One turn sends every row of this set to another row. A few are shown first. Where does it send the rows asked after them?
fug: [.21 -.08 -.09 .04 .04 .10 -.10 -.02 -.10 -.16 .01 -.05 -.07 -.19 .17 .00 .14 .08 .05 .19 .05 .04 -.04 .10 -.05 .06 -.07 .01 .22 .07 -.02 -.10 -.23 .01 -.03 .18 -.12 .11 .09 .09 .04 -.25 -.09 -.02 -.02 -.01]
kozek: [.13 -.11 .10 -.18 .05 .10 .10 -.09 .16 -.01 -.02 -.13 -.11 -.17 -.04 -.10 .12 .06 .13 .37 -.02 .02 -.04 .21 .11 -.04 -.08 .02 -.19 .03 -.16 .14 -.17 .03 -.06 .07 -.18 .12 .07 .07 -.02 -.09 -.04 -.09 .09 .00]
zivu: [.08 -.01 .02 -.09 .11 .04 .10 .08 .05 .14 .01 .09 -.14 -.08 .14 .06 .03 .12 .15 .18 .02 -.11 .14 .01 .12 .35 .03 .07 .09 .16 -.12 .00 .01 -.12 .02 -.02 -.02 .03 -.07 .09 -.15 -.21 -.20 -.01 .01 -.07]
Kelug: [-.06 -.02 -.01 .07 .13 .06 .01 .04 .08 -.04 -.05 .01 .12 -.35 .06 .13 .10 .12 .00 .21 .17 -.12 .04 .09 .07 .05 -.11 -.12 .10 -.15 -.12 -.03 -.02 .01 .12 -.02 -.28 .06 .05 -.07 -.02 -.14 -.05 -.08 .05 -.02]
ven: [-.08 .01 -.11 -.14 .03 .03 -.20 .02 .07 .00 .10 .15 -.11 -.13 .01 .25 .11 .03 .05 .05 -.01 -.02 .00 -.07 .06 .13 -.20 -.09 -.23 .06 -.02 -.01 -.08 .02 -.08 -.06 -.08 .03 .04 .18 -.17 -.17 -.13 -.10 .06 -.02]
Fedab: [-.09 .14 -.16 -.01 .10 .00 .07 .10 -.09 .11 .07 .08 -.06 -.08 .24 -.03 .13 -.02 .20 .25 -.03 -.04 .07 .00 -.03 .13 -.06 .07 .05 -.01 .02 -.09 -.12 .08 -.10 .19 -.18 .01 -.07 .04 -.12 -.14 -.08 -.14 .07 .08]
veta: [.06 -.11 -.17 .06 .10 .03 -.02 -.16 -.15 .07 -.04 .02 -.11 .04 .11 .15 -.07 .01 .06 .21 .04 .25 .09 .07 .09 .09 .01 .04 .01 .14 -.04 -.03 -.06 -.06 .04 .01 .11 -.07 .09 .09 .02 -.13 -.13 .06 -.05 .00]
Popu: [-.12 -.20 -.13 -.01 -.15 .15 .00 -.02 .08 -.08 .04 -.09 -.08 .08 .00 -.02 .10 -.07 -.10 .06 -.07 -.03 -.07 .20 -.01 .06 .04 -.06 .05 -.04 -.08 -.02 -.03 -.06 .01 .06 .14 -.01 -.05 .00 -.15 -.21 .00 -.10 -.01 -.06]
zuz: [.05 -.02 -.01 -.10 .07 .05 .17 .02 -.14 -.05 -.08 .03 -.01 .05 .13 .02 .12 .03 .03 .18 .10 -.15 .01 .08 .07 .13 -.09 -.04 -.02 .10 -.07 -.02 .02 -.05 -.01 .46 -.07 .06 -.04 .06 .01 -.23 -.12 -.05 .10 .02]
muk: [.01 -.05 -.01 .03 .04 -.08 -.03 .03 .04 .01 .03 .07 -.06 -.26 .08 -.07 .12 .00 .12 .08 -.01 .31 .07 .11 .02 -.02 -.10 .00 -.19 -.13 -.15 -.16 .07 .11 -.11 -.01 -.05 .08 -.06 -.01 .11 -.20 -.08 -.03 .11 -.08]
gani: [.04 -.06 .05 .03 .02 .10 .09 .05 .08 .14 .14 .10 .07 -.09 .06 -.04 -.03 .11 .03 .17 .10 -.04 -.09 .28 .09 .10 -.09 .00 .21 .06 .05 -.02 -.10 -.13 -.08 .03 -.08 .11 .17 -.07 -.11 -.15 -.13 -.09 .07 -.20]
Dil: [.05 -.20 .04 -.02 -.05 .12 .08 .04 .14 .01 .10 -.04 .05 .13 .11 .07 .19 .05 -.11 .24 -.04 .01 -.09 .06 .07 .21 -.08 .01 -.02 -.13 -.17 .09 .05 -.07 -.06 .06 -.22 -.05 .00 .10 -.03 .09 -.08 -.08 .06 -.15]
vebez: [-.11 -.05 .05 -.13 .05 .03 .19 -.04 .00 -.03 .05 .01 -.02 -.07 .09 .09 -.07 .06 .03 .32 .15 -.16 -.04 .12 .17 .08 -.08 .00 .02 .03 -.17 -.13 .07 -.03 -.02 -.28 -.04 .10 .08 .04 -.08 -.03 -.05 -.05 .10 .11]
Nirum: [.02 -.13 -.13 -.27 .06 .02 -.03 -.05 .01 -.01 .04 .04 .11 -.19 .15 .12 .11 .01 .05 .14 -.14 .01 -.01 .15 -.03 .02 -.07 -.02 -.06 .00 -.07 -.04 .33 -.01 -.02 -.07 -.10 .15 -.11 .04 .01 -.23 -.05 -.04 .12 -.23]
Gazek: [-.05 -.07 -.03 .03 -.06 .07 .01 -.09 .00 -.10 -.10 .04 -.12 -.14 -.02 .09 -.03 .04 .04 .10 -.12 -.04 -.05 .03 .15 .04 -.20 -.09 -.07 .08 -.20 .00 -.12 .19 -.10 .14 -.14 .30 .04 .12 -.06 -.15 -.14 -.02 .19 -.21]
Vam: [.09 -.05 -.10 .09 -.01 .15 .15 .01 .02 .04 .00 .03 -.13 -.04 .08 .05 .19 .04 .01 .28 -.05 .11 .03 .08 -.31 .05 -.04 -.04 -.13 -.08 -.10 -.01 .07 .08 -.05 -.05 .01 .11 .07 .06 .03 .11 -.10 -.04 .01 .01]
daror: [.10 -.09 -.07 -.02 .07 .01 .09 .06 -.23 -.01 .15 .09 .06 .01 .15 .21 .12 .02 .03 .07 .00 .01 -.05 .12 .12 .06 -.08 .13 .00 .06 .13 .17 -.10 .01 .01 .08 -.05 -.02 .03 -.09 -.09 -.11 -.08 -.12 .23 -.04]
niv: [-.05 -.01 -.10 -.02 -.09 -.13 -.04 -.10 .14 -.04 .06 .09 -.07 -.23 .05 .00 .21 .13 .16 .08 .11 .03 -.05 .01 .13 .02 -.08 .11 -.06 -.09 -.12 -.08 .06 .11 .05 .01 -.12 .01 .00 .02 .23 -.05 -.04 .00 .16 -.14]
posa: [-.08 -.01 -.05 -.07 -.01 .12 -.18 -.06 .02 -.02 -.10 -.07 -.14 .03 .12 .06 .21 .07 .24 .13 -.06 -.09 .04 .14 .18 -.02 .09 .04 .05 -.13 -.19 -.02 -.05 .05 .02 .02 .01 .20 .03 .15 -.21 -.05 -.08 -.03 .02 .00]
Luvil: [-.06 -.05 .07 -.06 .02 .11 -.04 .06 .02 -.08 -.01 -.02 .02 -.03 .15 .01 .06 -.02 .07 -.17 .10 -.05 -.02 .05 -.16 .19 -.02 .02 -.11 -.04 -.05 .10 -.17 -.03 .04 .00 -.03 .13 -.10 .02 -.06 -.24 -.07 .01 -.02 -.14]
luvi: [.12 -.01 -.16 -.19 -.01 .12 .13 .06 .02 .01 .07 -.09 -.07 -.12 -.08 -.04 .06 -.02 .04 .19 -.10 .06 .03 .07 .00 .10 -.14 .09 -.25 -.06 -.06 .21 -.11 -.07 -.06 -.16 -.12 -.08 -.01 .10 -.07 -.25 -.05 .04 .02 .07]
dufol: [-.04 -.03 -.09 -.03 .03 .11 -.07 .02 -.06 -.18 -.05 -.08 -.07 -.07 .07 .11 -.02 -.10 .04 .39 .05 -.01 .09 -.06 .05 .15 -.13 .08 -.02 .08 -.14 -.09 .17 .03 .25 -.05 -.04 .05 -.07 .00 -.05 -.17 -.05 -.02 .02 -.13]
gumu: [-.01 .02 -.18 -.11 .03 .02 .05 -.12 .03 .09 .00 -.13 -.03 -.14 .03 -.02 .09 -.04 -.13 .27 .03 -.09 .08 .12 -.06 .07 -.07 .13 -.23 .06 -.09 .14 -.10 .00 -.08 -.10 -.14 .01 -.02 .11 .06 -.15 .09 .08 .23 -.13]
zoros: [-.03 -.17 -.12 -.35 .01 .17 .20 -.16 .15 -.06 .12 -.04 -.07 -.18 -.07 .07 .06 .06 .19 .27 .02 -.04 -.11 .13 .03 -.02 -.06 .04 -.10 -.04 -.08 -.08 -.06 -.05 -.01 .06 -.25 -.04 .05 .07 -.06 -.03 -.04 .02 .02 -.02]
lusik: [-.08 -.12 .05 .04 .04 .21 .01 .08 .11 .17 -.07 -.05 -.10 -.09 .24 .15 -.01 .03 .18 .03 .11 .08 .10 .13 .01 -.03 .00 .03 -.04 -.08 -.08 .03 -.14 -.03 -.05 -.01 .00 .07 -.03 .06 -.07 .08 .09 -.05 .18 -.05]
Giniv: [.07 -.14 .01 -.16 -.08 .09 -.03 .08 .15 .07 .02 .06 .13 -.07 -.03 .01 .24 .01 .08 .08 -.05 .12 -.04 .09 .22 .00 -.12 .01 -.02 .01 -.19 .00 .26 .05 -.03 .01 -.05 .03 -.05 .04 .03 -.29 -.14 -.10 .15 -.09]
pimok: [-.08 -.09 .01 .10 .12 -.13 .19 -.06 -.02 -.01 .09 .13 -.11 -.02 .11 .08 .09 .05 .13 .31 -.14 -.03 -.02 .11 .15 -.08 -.02 -.01 -.03 .02 .11 .01 -.07 .00 .00 .17 .11 .11 .05 -.06 -.06 -.14 -.13 -.02 .02 -.03]
loz: [-.01 -.04 .03 .03 -.07 .05 .08 -.13 -.14 -.16 .01 -.11 .15 -.14 -.05 .11 .00 -.09 -.07 .24 .14 .01 .10 -.08 -.02 -.09 -.04 .02 .02 .00 .03 -.04 -.16 -.05 -.04 -.10 -.14 -.02 -.03 .10 .06 -.11 -.09 -.08 -.02 -.12]

Gazek turns into Vam
muk turns into luvi
Now find these:
Popu turns into posa
veta turns into zivu
zoros turns into niv
loz turns into dufol
daror turns into zuz

One turn sends every row of this set to another row. A few are shown first. Where does it send the rows asked after them?
nopi: [.17 -.08 -.19 .12 .01 .13 .02 .06 -.01 .05 -.10 .18 .02 -.05 .10 .02 -.15 .02 -.14 .00 -.06 .21 .17 -.09 -.05 .13]
rez: [.01 -.04 .03 .04 -.03 .11 -.06 .00 -.11 .12 -.13 .11 -.08 -.02 .18 .16 -.03 .05 -.22 -.02 -.10 .27 .04 -.02 .05 .07]
gopo: [.00 -.08 .03 -.02 .06 -.02 .10 .05 .04 .04 -.04 .09 -.03 -.04 .13 .14 -.07 .02 .01 .06 .10 .32 -.01 -.23 -.18 .04]
gar: [.10 .04 -.07 .05 -.02 .03 .12 -.08 -.14 .17 -.14 -.07 -.06 -.16 .13 .08 -.18 .19 -.15 .02 -.03 .04 .07 .05 .05 .03]
gikip: [.00 -.03 .11 -.01 -.06 -.06 -.11 .04 -.04 .04 .00 .05 -.12 -.01 .18 .14 -.04 .01 -.23 -.05 .01 .17 -.09 .08 -.03 .02]
pevi: [-.05 -.04 -.10 .11 .05 .03 .14 .03 -.12 -.03 -.10 .12 .07 .01 -.04 -.07 -.01 -.09 .19 -.04 .22 .01 .10 -.15 .04 .03]
kad: [.02 .01 -.13 -.07 .00 .04 .17 -.03 -.14 -.07 -.02 .07 .18 .02 -.13 -.09 -.05 .08 .03 .00 .10 .11 .14 -.06 .13 -.06]
nudut: [.04 -.06 .03 -.03 .03 .01 -.16 .05 -.07 .18 -.16 .06 -.07 .00 .13 .17 .05 -.12 -.09 -.01 -.05 .22 .02 -.05 -.15 .06]
mobuv: [.08 -.07 -.24 .15 -.06 .07 .07 -.01 .10 .01 -.09 .13 .08 -.03 -.02 -.01 -.14 .07 -.06 .01 -.09 .07 .20 -.13 -.02 .13]
kor: [.13 -.14 -.08 .03 -.01 -.16 -.12 .08 -.05 .06 -.07 .01 -.08 -.15 .00 .07 -.04 -.06 -.02 -.05 .07 .12 -.11 .03 -.23 .00]
deta: [.00 .02 -.08 .04 .14 -.11 -.12 -.06 -.02 -.14 -.12 .12 -.10 .08 .06 .01 .18 .12 .02 -.03 -.09 .12 .08 -.11 -.09 .06]
Duviv: [-.03 .03 -.07 -.07 -.12 -.09 .03 -.02 -.08 .02 .01 .10 -.02 .01 -.14 -.18 -.04 -.03 .10 .04 .16 -.05 -.03 -.07 .08 -.06]
sufep: [.00 .01 -.06 .10 .05 .04 .15 .06 -.16 -.06 -.06 .10 .10 .01 .00 -.09 .00 -.08 .15 -.01 .20 -.03 .08 -.21 .03 .05]
keva: [-.07 .03 -.27 .02 .07 -.01 .15 .02 -.17 .07 .00 .09 .01 -.03 -.02 .01 .02 .03 .09 -.04 .12 -.08 .05 .02 .20 .01]
divum: [.10 .03 -.05 .05 -.01 .05 .11 -.03 -.16 .16 -.09 -.06 -.08 -.19 .15 .08 -.20 .19 -.13 .06 .03 .12 .02 .03 .05 .00]
zev: [-.03 -.12 -.13 -.01 .12 -.11 .08 .06 -.13 .01 .05 .10 .03 -.01 -.12 -.05 .13 .04 .10 -.06 .08 .02 .06 -.16 .03 -.14]
pinam: [.08 -.16 -.05 .01 -.03 -.15 -.13 .06 -.03 .05 -.08 .01 -.06 -.11 -.05 .11 .02 -.07 -.04 -.09 .03 .06 -.09 .01 -.26 .01]
fufes: [-.09 .02 -.05 -.10 -.04 .00 .01 .05 .07 .15 .06 .05 .02 -.13 -.08 .09 -.07 .04 -.11 .05 .01 -.17 -.08 -.08 -.01 .14]
vute: [.07 .17 .11 -.04 -.02 .00 -.12 -.03 -.06 .07 .06 .03 -.05 .12 -.04 .02 -.06 .12 .02 -.03 .17 .03 -.02 -.04 .15 -.02]
mek: [-.04 .03 -.04 -.08 -.08 -.04 .04 -.05 -.10 .05 -.02 .08 .04 -.02 -.15 -.15 -.06 -.02 .12 -.01 .21 -.07 -.01 -.02 .07 -.06]
Vari: [.13 -.11 -.08 -.08 -.02 .06 .10 .11 .13 -.03 -.11 .14 .01 -.03 .05 .01 .17 .01 -.04 .06 -.14 .05 -.04 .06 -.13 -.05]
gedob: [.12 -.03 .04 -.04 -.08 .24 .12 .08 .09 -.02 -.09 .12 -.01 .05 .05 .04 .03 .14 -.06 .14 -.10 .00 .01 -.02 -.03 -.04]
sufab: [-.02 -.11 -.15 -.07 .12 -.14 .09 .07 -.10 -.02 .05 .09 .06 .03 -.15 -.02 .11 .02 .07 -.06 .13 .04 .02 -.10 .06 -.09]
gep: [-.06 -.06 -.03 -.02 .03 -.06 .22 -.04 .05 .00 -.11 .05 .04 -.03 .05 .12 .00 .08 .07 .04 .08 .18 -.04 -.28 -.16 .11]
Nezos: [.11 -.08 -.17 .13 -.04 .13 .05 .00 .02 .02 -.12 .17 .04 .00 .07 .08 -.14 .05 -.13 .00 -.09 .20 .19 -.12 -.01 .14]
zerar: [.05 .08 .08 .14 .08 -.06 -.05 -.01 -.06 .04 -.07 -.04 .15 -.03 .10 .04 .03 -.09 .18 -.07 .19 .19 .05 -.09 .04 .01]
viv: [-.07 .15 -.03 .02 .09 -.06 -.09 -.05 -.15 -.04 -.14 .00 -.07 -.14 .09 .01 .15 .05 -.04 .00 -.05 -.08 -.06 .07 .03 .17]
Dez: [.16 -.10 -.07 .07 .01 .04 .12 .11 .04 .08 -.13 .03 .06 -.16 .16 .02 .13 .04 -.05 .05 -.11 -.07 -.06 .12 .03 -.05]
rebep: [-.06 .10 -.28 .00 .04 -.01 .14 -.04 -.19 .09 .01 .09 .02 -.04 .03 -.02 .06 .04 .13 -.02 .12 -.08 .02 -.01 .12 -.01]
tivag: [-.02 -.02 -.01 -.05 .16 -.06 -.02 .12 -.12 -.02 -.06 .11 -.12 -.07 -.16 -.02 .17 -.12 -.06 -.12 -.03 .08 .05 .04 .03 .05]
gefi: [.06 .00 -.08 .08 -.02 -.01 .18 -.11 -.14 .10 -.11 -.07 -.04 -.16 .05 .04 -.12 .30 -.08 -.02 .02 -.03 .01 -.03 .03 .01]
von: [.01 .09 -.13 .09 .10 -.06 .04 -.05 -.09 .17 -.15 .05 -.04 -.15 .07 -.07 .05 -.06 .05 -.07 -.02 .13 .14 .09 .20 .03]
Zosad: [.00 .13 .01 .06 .06 .07 -.17 -.05 -.07 -.09 -.02 -.01 .07 .00 .02 .03 .02 .22 -.10 .04 -.12 .01 .14 -.04 .11 .03]
vog: [.03 .12 -.08 -.06 .03 .12 .05 .01 -.09 -.16 -.04 .14 -.04 .17 -.09 .05 .02 .06 -.03 -.03 .01 .25 .11 -.03 .07 .09]
Dosam: [-.02 .08 .08 .15 .09 -.03 -.03 -.08 -.02 -.03 -.24 .04 .00 -.06 .13 -.11 .03 .03 .00 .09 -.05 .09 .12 -.18 .11 .14]
fosam: [-.03 .02 -.17 -.02 -.05 .06 .14 -.01 -.18 -.12 .02 .04 .18 -.03 -.12 -.08 -.02 .05 .02 .03 .03 .11 .12 -.06 .13 -.06]
Tudog: [-.09 .11 .05 -.02 -.03 -.13 -.25 -.09 .07 -.04 -.06 -.02 .05 -.03 .02 .00 .07 .00 .08 .10 -.01 .09 -.05 -.06 -.02 .04]
Fati: [.11 .01 .07 .07 .02 -.06 -.03 .04 .02 .00 -.09 .01 -.05 .07 .26 .08 -.11 -.04 -.16 .01 .02 .26 .11 .00 -.10 .05]
tefet: [.01 -.08 .04 .01 .05 -.09 .13 .01 .06 .00 -.09 .04 .01 -.02 .14 .15 -.05 -.01 .02 .03 .08 .27 .01 -.23 -.19 .07]
nud: [.07 -.15 -.12 .09 -.05 -.17 -.05 .02 -.01 -.04 -.05 -.03 .03 -.13 -.09 .05 .00 .03 .02 -.11 .05 .00 -.07 .00 -.24 .00]
sezi: [-.05 .03 .01 -.11 -.07 -.01 -.06 .05 .03 .18 .09 .06 -.06 -.11 .02 .15 -.10 .05 -.18 .01 .02 -.08 -.11 .01 .00 .09]
rasu: [-.01 .03 -.05 -.14 -.03 .06 -.08 .09 .00 .19 .11 .11 -.06 -.14 .02 .12 -.11 .03 -.17 .03 .03 -.02 -.09 .02 -.03 .10]
Pabi: [.16 -.10 -.01 .17 -.04 .04 .12 .05 .10 .07 -.18 .02 .04 -.04 .23 .06 .08 .07 .11 .10 .01 .04 -.08 -.05 .01 -.07]
sigos: [.08 -.01 .08 .00 -.13 .14 .04 .06 .08 .03 -.08 .00 .02 .01 .11 .12 .04 .09 .08 .14 .05 -.04 -.17 .01 -.06 -.06]
Rof: [.11 .08 .02 -.02 .03 .01 -.12 .03 -.08 .21 -.11 -.04 -.06 -.02 .20 .11 -.10 -.04 -.18 .03 -.04 .08 .10 .08 -.05 .05]

nudut turns into gikip
gep turns into nud
fosam turns into sufep
Now find these:
pinam turns into sezi
divum turns into nopi
zerar turns into tivag
sufab turns into mek
Tudog turns into viv
Dez turns into gedob

